One turning vector, and how many steps it has turned:
The counts run from 0 to 207.
[-24  -4  -2 -27   0  -2 -21  15   9 -13  29   9  34  11 -14 -20   3   0
  10 -25 -12   0  12  18 -19 -28  12  -4  22   1 -30  21 -34 -18 -12   6
 -26 -10 -28  -3  23   7 -10  -9  13 -35  -6 -12 -15] : 159
[-21   4  -6  -4  -8 -23 -25   8  19 -26   5  12  11  34  20   1 -29   5
 -10  -3 -37   3  21  11 -34 -19  17  -7   6 -14   2 -24  -3  12 -26  35
 -20   9 -24   6 -27  -8  11  16  23 -19   2   7 -11] : 110
[ -6   8  -4  -6  18 -24  -4  28  -1 -19  12   7  10   2  -7 -10  -4  -6
  16 -24 -21  18  32  -5 -23 -30  15 -15   4   0 -33  -8 -33 -27   6  26
 -31   5 -38 -16  25   7  -6  -7   6 -26  -1  15  -7] : 167
[-24  19  -3   4  12 -31 -12   4   2 -10  17  -2 -28  37  15 -20 -17  -8
  12  16 -18   3  18   5 -25 -38  18 -10  18   3  20 -13  -1  32 -15  14
  -8  12 -30   8 -19  -7 -20  18  12 -18  22   7  -9] : 106
[ -6   0  10 -19   9 -14 -20  36   0 -12  17  13  -3 -19 -10  -7  16 -12
  18   2  -1   8  11   6 -26 -31  23  -8  21  11 -41  23 -21 -14   6  10
 -26  -4 -12 -21  24  18  -8   8   9 -38   4 -23   1] : 176
[-26  11 -12 -19 -11 -24 -13   6   0  -9  18 -14  -7  40  18  -7 -25  -8
  -4 -12 -12  21  15  20 -18 -29  22 -14  18   6  -9  -4 -13 -13 -17  37
  12  17 -35   0 -12  -3 -10  29  11 -25   6  11  -8] : 126
[-22  -9  18   6  11 -20 -21  29  21 -22   4  27 -13   5  -1  23  -9 -15
   9  19  -3   3  25   5 -31 -30  11  -4  32 -10 -18 -13   3   5 -13   5
 -38   7  -3  18  14  15   9  22   4 -38   1   4  20] : 72
[-28  19 -12  -7 -22 -26 -31   7   8 -20  24  17   2  17  -3  -8 -18  -8
   2  -3  -9   1   0  23 -11 -36  23  -1  30 -10   5  21  -7   0 -12  38
 -20   2 -18  -1 -19  -8 -15  28  30  -6 -15 -17 -12] : 120
[-21  15 -20 -20 -14 -21 -16  25  -4   2  18  -2  17 -10  12   5  11  -3
  11   0   2  23  25  11 -18 -37  42 -13  17  -4 -44  23 -10  -6  -4   4
   0  18 -12  -8   4   5  -8  23  15 -30 -15 -22  -9] : 16
[-25  13  -1   2 -10 -41 -32   9  23 -18   4  18   8  14  13   5 -20  -8
   4   0 -27  13  26   7 -35 -29  11  -6  16 -17   6  -7  -5  21 -19  16
 -31  19 -15   7 -31 -21   5  18  34 -18   3  -5 -11] : 112
[-18 -11  -4 -15  11 -16 -19  34   9  20  31 -10  11   3   3 -19   9   1
   8   3  -5   6   6  29 -45 -14  20  -8  12  22 -28  24 -30  -5   1  -8
 -14  11 -40 -13  -1   3 -15   7  -1 -36   7 -13  -9] : 155
[-23 -12   0  -2  26 -17  -6  21  -1  -9  15  12  -5  -9   4  -5  21  -7
  29  11   3 -11  30  -8 -37 -38  29   5  16 -13 -23  11  -5  16 -12  -7
 -41 -21 -12   4  17  16  -6  -6  -2 -37  -3  -5  -1] : 57
[-16 -15  11   6  20  -8 -22  33  14 -26  -5  20 -15  15   5  20 -11  -2
  -5  21  -8  -3  19  11 -30 -23  19   1  12 -12 -24 -23  -5  -2  -9  36
 -26  -5 -13  14  16  25  13  22  -6 -33 -10  19  19] : 70
[-26  -8 -14  15  17 -26  -7  28   7   9  14  10  19 -16   0   4  27   2
  17  10   3  12  31   5 -36 -26  29  -3   6 -12 -34  16 -15  12   1 -14
 -32  28 -20  -1   3  -3  -7   4   5 -19 -23  -4  -6] : 34
[  3   4  11  15  18 -15 -27  44  12  -9   1  17   4 -21  -3   8  15  -1
  23  23  -2  10  32 -11 -38 -28  19  -5  17   6 -27  -6 -13  24  -1  -6
 -36  10 -11 -14   7   4 -10  -5  18 -25  10 -12  -2] : 193
[-17   2 -20 -17  -9 -24 -29  18   1 -11  11  -4  -1  11  26 -10 -18   8
  -2   1 -10   2   3  20 -36 -24  36   6   0   2  -2  15  -6  12 -17  51
  -7  -7 -21 -11 -32  -9 -16  19  18 -16  -4 -10 -13] : 117
[-17   9 -18  14  -6 -16 -19  38   6   3  10   7  26   1   5   0   3  18
 -15   9 -20  14  21  25 -23 -12  33 -12   9  -7 -36  -1 -17   5   8  12
  -7  41 -32  -7 -19   3  -8  15  14  -3 -26  -2 -12] : 12
[ -9  -4   9 -13  11 -11 -19  41   0 -15  21  14  -7 -11 -14 -12  18  -8
  14  13  -1  -1   6  11 -25 -34  23 -11  26  13 -32  25 -22  -3  12   2
 -28  -7 -22 -21  23  25 -15   5   0 -37   1 -21  -6] : 177
[-31  -1  -5  18  18  -5 -12  23  -2   0  23  18   2   1 -21   2  18  -3
  10  15  13  -1  12  22  -7 -43  28   6  30 -13 -30  20 -17   1   6   4
 -27  15 -19  11  23  16 -30   8   0 -13 -28   0  -1] : 42
[-30  -5   5   0  27 -17   8  19  -1 -11  16  18  -8  21 -11  -2  13 -10
   7   9 -16  -6  29  -1 -22 -30  18 -15  22 -16 -29 -13 -12  -5   6  -6
 -31  10 -26   7  30  24   1  15 -10 -39 -15   6   7] : 49
[-10  -4   7  15  21 -22 -11  47  10  -8  11  18   8  -4 -23  -7   7   2
   1   1 -22   3  19  16 -30 -16  13  -9   9   3 -32  -3 -31 -12  22   9
 -44  25 -34 -18   8   7  -5  -2   7 -16 -12  -2   0] : 170
[-22  -3 -16  -3  13  -6   0  20   2  -9  10   1  38  15   5   3  10  17
  -7  -9 -25   4  38   3 -27 -17  28  -3   2 -22 -50 -14 -22  -4  -7   7
 -18  19 -32   3  17  10   0   1   1 -28 -23  15 -15] : 30
[  3  -1  16   7  11  -8 -30  38  19 -28  -4  24  19 -13  -8  16   1   1
  12   8 -18  10  39 -10 -25 -26  10  -9  18  -2 -37 -20 -20   6  -7   8
 -35   7 -11  -5  17  13   3  -7  22 -32   7   3   0] : 191
[  4  -6  18   7  12   0 -28  39  16 -29  -3  22  21   4  -3  12  -3   9
   4   8 -23   6  39  -3 -28 -21  14  -9  12  -5 -42 -26 -22   7 -10  16
 -30   5 -19  -6  21  18   6 -10  15 -35   3  10  -2] : 190
[-13 -11  12  -2  16   8 -30  47   3  -9  20  13   7   6 -18 -16  12   7
  -3  18   0 -18  -1  27 -21 -24  20  -6  29  15 -30  11 -27   4  12  10
 -22  -7 -31 -11  20  29 -24  -3  -3 -27  -1  -7  -3] : 179
[  1   5   8   0  -1   1 -32  36   9 -35   5  29   2  -4 -13   4   5   7
   5  21  -2   0  18  -3  -6 -42  27  -4  27  -9 -28   0  -9   9  -8  30
 -25 -17  -3 -12  18  31 -14   4  20 -26  -4 -11  -3] : 199
[-22 -21  -4  17  29   1 -18  30   6 -14  11  19   4   7  -2  -3   9  12
   8  16   2 -23  14  10 -31 -28  29  19  14 -13 -16   3 -16  24  -4  30
 -36 -18 -17   7  13  23 -22 -13  -6 -22 -22  19  -1] : 60
[-23 -30   4   7  29   4 -15  33  18   2   9   1  15   2  13  17  10  12
   2  14   1  -3  28  15 -41 -13  15   7  13  -6 -40 -11 -16  11 -17  -3
 -26   9 -21  18  14   8   1   0  -9 -42 -12  18   8] : 53
[ -4  14  15  11   1   0 -34  35  10 -31  10  31  -5  -2 -23   6   6   2
  10  27   4   0  16   1  -1 -49  23  -1  36  -9 -24   2 -10  14  -3  21
 -27 -11  -6  -5  19  25 -20   5  21 -16  -4 -15  -2] : 200
[-12  -3  -5   8  28  -2 -15  27   3   3  16  -9  21   8  -2 -19   0   7
  15  -4  -2  12  20  14 -25 -24  14  -1   7  16 -30   4 -38  -5  -1  23
 -13  15 -43  -4  17  -8 -34 -21   2 -20   7  22 -21] : 164
[-21 -10  -3   8  29   1  -8  25  -3   3  12  -6  -4  12   8   8   7   3
  10  14  19   7  22  21 -13 -31  28   3  18  -2 -40  -2 -21  -9  -8  21
  -5  14 -34  16  35  20 -27   9 -14 -25 -12  32   1] : 45
[-12  21 -22   5   0  -6 -20  17   0  -4  17 -11  26  14  19 -10  -6  18
   3   4 -10  18  27  10 -17 -32  33  -7  11   1 -32  -5 -25  17 -14  23
  17  29 -41   3 -13  -1 -28  -5  18  -3   3  13 -26] : 5
[-19   6 -20  -9  -4 -29 -28  18   3  -2  10  -5  -7  10  27 -11 -10   9
   1   6 -11   4   4  24 -49 -23  33   9   2   7   0  13  -4  26 -14  39
 -13  -1 -23 -10 -36 -12 -17  19  14 -16   0 -11 -13] : 116
[-30  19 -14  13  -7 -23 -30  15   8   2  22  -2 -11  29   5 -13 -18   0
  -3  11   3  13   0  32 -18 -31  22  -1  26  12   8  14 -14  12  -6  29
  -2  29 -35   7 -25  -8 -34  20  14   1   2   1 -14] : 123
[-26  -2 -11  13  15 -28  -8  22   8   2  14  13  27 -12  -4  11  18   2
  12   2  -7  15  41   6 -29 -28  22  -8  11 -20 -40   5 -16   1  -2 -12
 -37  31 -17   6   9  -3  -2   5  12 -22 -25  -4  -9] : 33
[-16   3   3  20  26 -16 -15  19   2 -19   4  16 -14  -4  -5  12  -1 -14
  30  10  17  11  25  -3 -18 -51  16   2  27 -13 -17  -6 -13   1 -13  33
 -32  -1  -4  20  30  13 -19   0   4 -21  -3  21   6] : 64
